Some points, one per row:
-0.1/-0.2/-1.1/1.2/1.0/-0.6/0.2/-0.3/0.3/0.6/1.5/-1.6/0.5/-3.2/-0.7/1.5
0.0/0.1/1.4/0.2/0.4/0.2/2.1/-0.4/1.9/-1.0/1.1/0.5/1.6/0.8/-1.8/0.3
1.0/0.7/0.8/-1.3/-0.1/1.0/1.1/0.1/0.0/-0.4/-1.3/1.9/0.1/2.5/0.1/-2.0
-0.8/-0.5/0.4/0.6/0.1/-0.4/1.7/0.1/2.0/-0.1/0.4/-0.9/0.7/-0.5/-1.6/1.0
-0.9/0.6/1.2/-0.6/-1.2/-0.6/0.9/1.2/1.4/0.0/-1.7/0.6/-0.8/1.5/0.6/-1.5
-0.5/-0.6/1.2/1.2/1.2/-0.3/1.5/-0.4/1.8/-0.8/1.0/0.3/1.4/-0.1/-2.7/1.0
-0.8/0.0/0.0/0.7/0.1/-0.3/0.5/0.1/1.3/-0.4/-0.3/-1.6/-0.3/-1.2/-0.6/1.0
-0.5/0.5/1.4/-0.4/-0.7/0.0/0.1/0.2/0.2/-0.8/-0.5/0.9/-0.4/1.9/-0.1/0.0
-2.1/-0.6/-0.9/1.3/-1.1/-2.1/-0.7/0.3/0.8/0.9/-1.1/-3.3/-0.7/-2.5/0.3/1.2
0.1/0.0/0.0/0.1/0.9/-0.5/0.0/-0.3/0.9/0.1/1.0/-0.1/0.6/-0.7/-0.6/1.0
-0.2/-0.4/-0.7/0.4/-0.5/0.1/-0.5/0.4/-1.0/0.2/0.5/-1.1/-0.7/-1.9/1.5/-0.1
-0.4/-0.1/0.0/0.9/-0.3/-0.4/-0.3/0.0/0.8/0.3/-0.6/-0.4/-0.3/-0.5/0.1/0.0
-0.2/-0.2/0.5/0.4/0.8/0.4/1.4/0.6/1.0/-0.1/0.0/0.9/0.8/0.3/-1.6/0.4
-0.4/0.0/0.9/0.9/0.1/-0.8/0.1/0.1/0.9/-0.4/0.4/-0.6/-0.6/0.1/-1.3/1.8
1.1/0.3/1.4/-0.9/-0.4/1.0/-0.3/0.5/-1.4/-0.7/-0.5/1.9/-0.6/3.1/1.4/-1.1
0.5/0.7/1.5/-1.1/0.3/0.3/1.8/0.0/0.4/-0.8/0.3/2.0/0.6/2.5/-1.0/-1.2
-0.9/-0.3/-1.3/-0.8/-1.5/0.2/-1.6/0.7/-1.9/0.9/-0.6/-1.1/-1.1/-0.4/2.3/-1.3
-1.0/0.0/0.6/0.0/-1.1/0.2/0.7/0.8/0.1/-1.0/-0.9/0.0/-0.7/0.8/-0.1/-0.9
0.4/0.1/0.4/0.1/0.9/-0.1/0.2/-0.1/0.6/0.1/1.2/0.6/0.9/-0.1/-1.4/0.3
1.7/0.4/0.7/-1.0/1.7/1.2/0.8/-0.5/-0.5/0.5/0.9/3.0/1.4/1.7/0.1/-0.8
1.4/0.4/-0.7/0.4/1.8/-0.7/-0.5/-1.2/-0.1/1.0/1.6/-0.3/1.8/-1.1/-1.6/1.1
0.3/-0.2/-0.9/-0.4/0.2/-0.2/-2.8/-0.6/-2.6/0.7/-0.1/-0.3/-0.4/-0.2/1.2/-0.6
-0.1/0.2/-1.0/-0.6/-1.2/0.0/-1.7/0.3/-1.4/-0.1/-2.0/-0.8/-1.4/-0.1/2.8/-1.3
1.0/0.5/-1.4/0.4/1.4/0.0/-0.1/-0.3/0.0/1.0/0.8/-0.4/0.4/-1.7/-0.2/-0.1
-1.7/-0.2/0.7/-0.2/-1.1/-0.8/-0.1/0.4/0.3/-0.5/-1.1/-0.3/-0.6/0.6/0.1/-0.2
-0.7/-0.7/0.3/-0.1/-0.8/-0.9/0.4/0.4/0.3/-0.2/-0.3/-0.2/0.1/0.3/-0.7/-0.3
-1.2/0.2/1.0/-0.2/-2.4/0.5/1.0/1.2/0.6/-1.6/-1.4/0.8/-0.9/1.7/0.7/-1.3
1.1/0.8/1.4/-0.5/1.1/1.0/1.0/-0.3/-0.2/-1.1/0.4/2.4/0.8/1.9/-1.6/0.0
0.6/0.1/0.4/0.9/1.7/-0.7/0.7/0.1/1.9/-0.1/1.0/-0.3/1.2/-1.0/-1.7/1.8
0.1/0.4/0.3/0.8/1.8/-0.9/0.2/-0.6/0.9/0.1/1.1/-0.6/0.6/-1.2/-1.9/1.5
0.4/0.3/1.4/-1.1/-0.1/0.5/0.7/0.4/0.8/-0.3/-0.2/1.4/-0.7/2.2/-0.3/-0.6
24 more points follow, each with its number after it:
-1.1/0.2/0.0/0.4/-0.5/-0.2/-0.2/0.3/1.1/-0.2/-0.4/-0.7/-0.3/-0.8/0.0/0.8 0
0.8/-0.1/-0.4/-0.5/-0.2/0.1/-1.0/-0.4/-0.7/-0.3/-0.5/0.4/-0.3/0.1/1.0/-0.4 1
1.4/0.2/-0.4/-0.6/1.5/0.6/-0.9/-0.7/-1.5/0.6/0.9/2.0/0.4/0.4/0.5/-0.3 2
0.0/0.0/-0.1/-0.2/-0.8/0.8/-0.5/0.3/-1.8/0.0/-0.3/0.3/-0.3/0.3/1.3/-1.0 3
-0.2/-0.6/-0.8/1.4/0.8/-0.6/0.9/-0.1/1.0/0.1/1.1/-2.3/0.6/-2.3/-0.5/1.2 4
-0.6/0.2/1.8/0.4/-0.8/0.3/2.7/0.9/2.4/-0.5/-0.2/-0.3/-0.2/1.0/-1.1/-0.2 5
0.6/0.1/-1.1/0.1/0.3/-0.2/-0.6/-0.5/-0.4/0.9/0.5/-0.4/1.0/-0.6/0.1/0.2 6
-2.2/-0.9/-0.3/0.7/-1.8/-1.3/0.1/0.3/0.5/0.1/-1.0/-2.7/-0.5/-0.9/0.0/0.3 7
-1.9/-0.7/-1.6/1.2/-1.1/-1.0/-0.9/-0.3/1.1/0.0/-0.3/-2.9/-1.3/-2.4/0.9/1.8 8
-0.2/-0.4/-0.8/0.2/-0.6/0.3/-1.1/-0.3/-0.6/0.5/-0.3/-0.7/-0.5/-0.6/1.1/-0.1 9
-1.3/-0.4/0.9/-0.9/-1.7/0.3/0.1/0.9/-0.1/0.1/-1.0/0.5/-0.6/1.4/0.4/-0.7 10
0.5/0.9/1.1/-1.8/-1.0/1.0/0.6/0.9/-0.8/-0.1/-0.6/2.4/-0.9/2.6/0.7/-2.2 11
1.3/-0.2/-1.7/0.0/1.1/0.5/-1.9/-1.5/-1.7/0.6/0.2/0.6/0.5/-1.1/1.1/0.2 12
0.1/-0.1/-1.7/1.7/1.6/-0.7/0.3/-0.6/1.1/0.8/0.8/-1.4/0.8/-2.9/-1.5/1.2 13
0.8/0.2/0.9/-1.1/0.4/1.2/0.8/0.4/-1.0/-0.5/-0.7/2.9/0.6/2.5/0.1/-1.9 14
0.5/0.1/-1.0/-0.7/-1.0/0.5/-2.9/-0.4/-3.0/0.7/-0.2/-0.3/-1.5/0.4/3.1/-0.5 15
-0.4/0.3/1.1/-0.5/-0.3/0.7/0.9/0.2/0.2/-1.3/-0.2/1.5/0.0/1.6/-0.4/-0.3 16
0.2/-0.2/0.2/0.1/0.5/0.7/0.5/0.1/0.2/-0.4/0.7/0.2/0.6/-0.3/-0.8/0.1 17
-0.7/-0.2/-0.3/-0.5/-1.0/0.0/-0.2/0.4/-0.4/-0.4/-0.9/0.0/-0.9/-0.1/0.6/-1.0 18
1.0/0.2/0.4/0.4/0.4/0.5/0.6/0.1/0.0/0.1/-0.4/1.0/-0.1/1.7/-0.2/-0.7 19
-2.0/0.4/1.5/-0.2/-2.1/-0.3/1.7/1.8/1.6/-1.0/-1.0/-0.5/-1.6/0.9/0.1/-1.5 20
0.0/0.2/0.1/-0.1/0.7/0.4/-0.8/-0.3/-1.3/0.8/0.0/0.3/-0.2/0.0/0.4/-0.6 21
-1.7/-0.5/0.7/-0.4/-2.2/0.1/0.7/0.7/1.0/-1.1/-0.8/-0.5/-0.9/1.5/0.7/-0.5 22
2.0/0.2/-1.3/-0.5/1.5/0.4/-1.8/-0.9/-2.6/1.1/0.8/0.1/0.5/-0.4/0.6/-0.5 23
Which of these numbered points is nearest to each point below, ignoring the 3 directions in which the first points spread most? Its number follows each.
-0.8/0.0/0.2/-1.1/-1.7/0.3/-0.7/0.8/-1.3/-0.4/-1.4/0.4/-1.6/0.6/1.5/-1.7 > 18
1.0/0.1/-0.8/0.9/1.5/-0.2/-1.1/-0.9/-0.2/0.5/2.1/-0.6/1.0/-1.4/-1.2/2.2 > 15
-1.3/-0.5/0.3/0.2/-0.8/-1.4/-0.9/0.2/0.3/0.0/-0.6/-1.5/-0.7/-0.5/0.3/1.0 > 15
-0.8/-0.4/1.5/0.1/0.0/0.0/1.9/0.2/2.1/-0.2/0.1/0.3/0.7/1.0/-1.6/0.7 > 10
0.3/0.2/-0.7/-0.2/-0.3/0.5/-0.7/-0.1/-0.4/0.1/-0.1/-0.1/-1.1/0.2/1.2/0.2 > 8
-0.3/0.1/-1.3/-0.2/-1.1/-0.8/-1.6/0.1/-2.0/1.4/-0.5/-1.4/-1.2/-1.4/2.4/-0.6 > 11
-1.2/-0.2/-1.2/0.5/-1.2/-0.7/-0.7/0.4/-0.1/0.4/-0.4/-1.4/-0.8/-1.6/0.8/-0.3 > 18
0.5/-0.3/-1.0/0.7/1.1/-0.2/-0.5/-0.8/0.5/0.7/1.4/-0.8/0.6/-1.9/-0.6/1.1 > 9
-0.2/-0.6/-1.6/0.6/0.2/0.3/-1.2/-1.1/-0.2/0.2/0.7/-1.5/0.2/-1.7/0.7/1.3 > 8
1.2/0.0/0.2/0.8/1.8/-0.3/0.2/-0.8/0.8/-0.5/1.2/0.8/1.5/0.0/-2.0/1.2 > 1
-0.3/0.7/0.6/-0.4/-0.4/0.2/1.4/0.8/0.6/-0.2/0.2/1.0/-0.4/0.3/-0.2/-0.6 > 11
-1.0/-0.6/1.0/-0.2/0.1/0.1/1.3/0.2/1.3/-0.6/-0.2/0.5/0.3/0.1/-1.2/0.2 > 18
0.6/0.2/0.5/-0.1/0.2/0.3/0.1/0.1/-1.1/-0.4/0.3/0.8/-0.1/1.3/-0.6/-0.8 > 23
0.3/0.7/1.1/-1.6/-0.3/0.3/0.6/0.5/-0.6/0.4/-0.5/0.3/-0.4/1.8/0.0/-1.8 > 11
0.4/-0.2/-0.3/0.5/0.6/-0.4/1.6/-0.2/2.1/0.1/0.9/-0.3/1.4/-0.3/-1.6/0.9 > 6
1.1/0.8/0.3/-1.0/0.1/0.2/-0.1/-0.1/-0.9/0.9/0.1/1.4/0.5/1.1/0.2/-1.3 > 11
-1.7/-0.2/1.0/-0.2/-2.1/0.1/2.2/1.1/2.0/-0.8/-1.4/-0.3/-1.1/1.0/-0.3/-0.5 > 5
-0.2/-0.2/0.4/1.6/0.9/-0.5/1.4/-0.2/1.3/0.3/-0.1/-0.6/0.5/0.0/-1.9/0.8 > 19
-0.6/0.0/0.2/-0.6/-1.0/0.2/-0.5/0.6/-0.8/-0.1/-1.4/0.9/-1.0/1.4/1.6/-0.7 > 2
2.0/0.5/-0.7/-0.8/0.9/1.1/-0.2/-0.3/-2.1/0.5/0.5/0.6/0.4/0.8/1.3/-1.2 > 4
-0.2/-0.3/-0.2/1.0/0.0/-0.8/-0.2/-0.2/0.5/0.5/0.1/-1.4/0.1/-1.3/-0.8/0.9 > 23
-0.1/-0.5/-1.1/0.8/0.8/-0.2/-0.7/-0.7/-0.7/0.3/1.2/-0.5/0.9/-2.1/-0.6/1.5 > 16
0.7/0.5/-0.6/-0.3/1.5/-0.2/-0.3/0.1/-0.5/1.2/1.0/-0.7/0.5/-1.4/0.0/-0.7 > 20
-2.0/-0.2/1.2/0.0/-1.8/-0.4/1.5/1.1/1.7/-1.3/-1.4/-0.3/-0.8/0.5/-0.8/0.1 > 18
-1.0/0.2/-1.0/1.2/0.1/-1.3/-0.7/0.2/0.5/0.5/-1.4/-1.9/-0.5/-1.9/0.4/0.4 > 13
0.7/0.0/0.2/0.1/0.1/-0.1/0.5/-0.4/0.1/-0.2/0.3/0.0/0.3/-0.1/0.3/-0.2 > 4
1.4/0.6/1.3/-0.8/1.3/0.1/2.1/0.7/1.0/0.5/1.3/2.0/1.0/1.3/-1.5/-0.9 > 11
-1.8/-0.8/0.3/0.3/-1.8/-1.3/0.5/1.1/1.6/-0.5/-1.3/-0.8/-0.4/-0.4/-0.2/-0.3 > 18
0.6/-0.9/-1.0/0.7/1.9/-0.2/-1.3/-1.5/-0.2/0.4/1.5/-0.9/1.2/-2.3/-0.9/2.6 > 12
0.1/-0.3/-1.1/0.2/-0.2/-0.3/-1.1/-1.0/-0.3/0.9/-0.2/-1.4/-0.3/-1.4/0.4/0.6 > 9
1.2/0.3/-1.6/-0.1/1.2/-0.1/-1.3/-0.4/-1.6/1.0/1.0/0.3/0.5/-1.6/1.0/0.3 > 2
3.0/1.1/0.9/-1.1/2.1/1.5/0.7/-0.4/-0.9/-0.7/0.9/3.4/1.3/2.4/0.0/-1.0 > 1
0.7/-0.1/-1.4/1.1/1.7/0.1/-0.8/-1.3/0.0/0.7/1.1/-0.3/0.8/-1.5/-0.9/2.0 > 12
-0.6/0.2/-0.1/0.0/-0.4/-0.7/0.2/0.6/1.8/0.5/-1.0/-0.8/-0.6/0.1/0.0/-0.4 > 13
-0.7/-0.2/-1.1/-0.1/-1.0/-0.1/0.0/0.1/0.3/-0.1/-0.2/-0.6/-0.9/-1.0/1.1/0.3 > 8
0.2/-0.5/-1.3/-0.4/0.1/0.5/-0.5/-0.1/-1.3/0.7/0.8/-1.7/0.5/-1.6/0.2/-0.8 > 17
-1.1/-0.6/-0.8/0.8/-0.7/-1.0/0.0/-0.1/1.0/0.5/0.0/-1.4/0.2/-1.3/-0.4/0.7 > 6
-1.3/0.6/-0.1/-1.0/-2.5/-0.2/-0.3/0.8/-1.2/0.2/-2.1/0.5/-1.1/1.9/2.1/-2.2 > 6
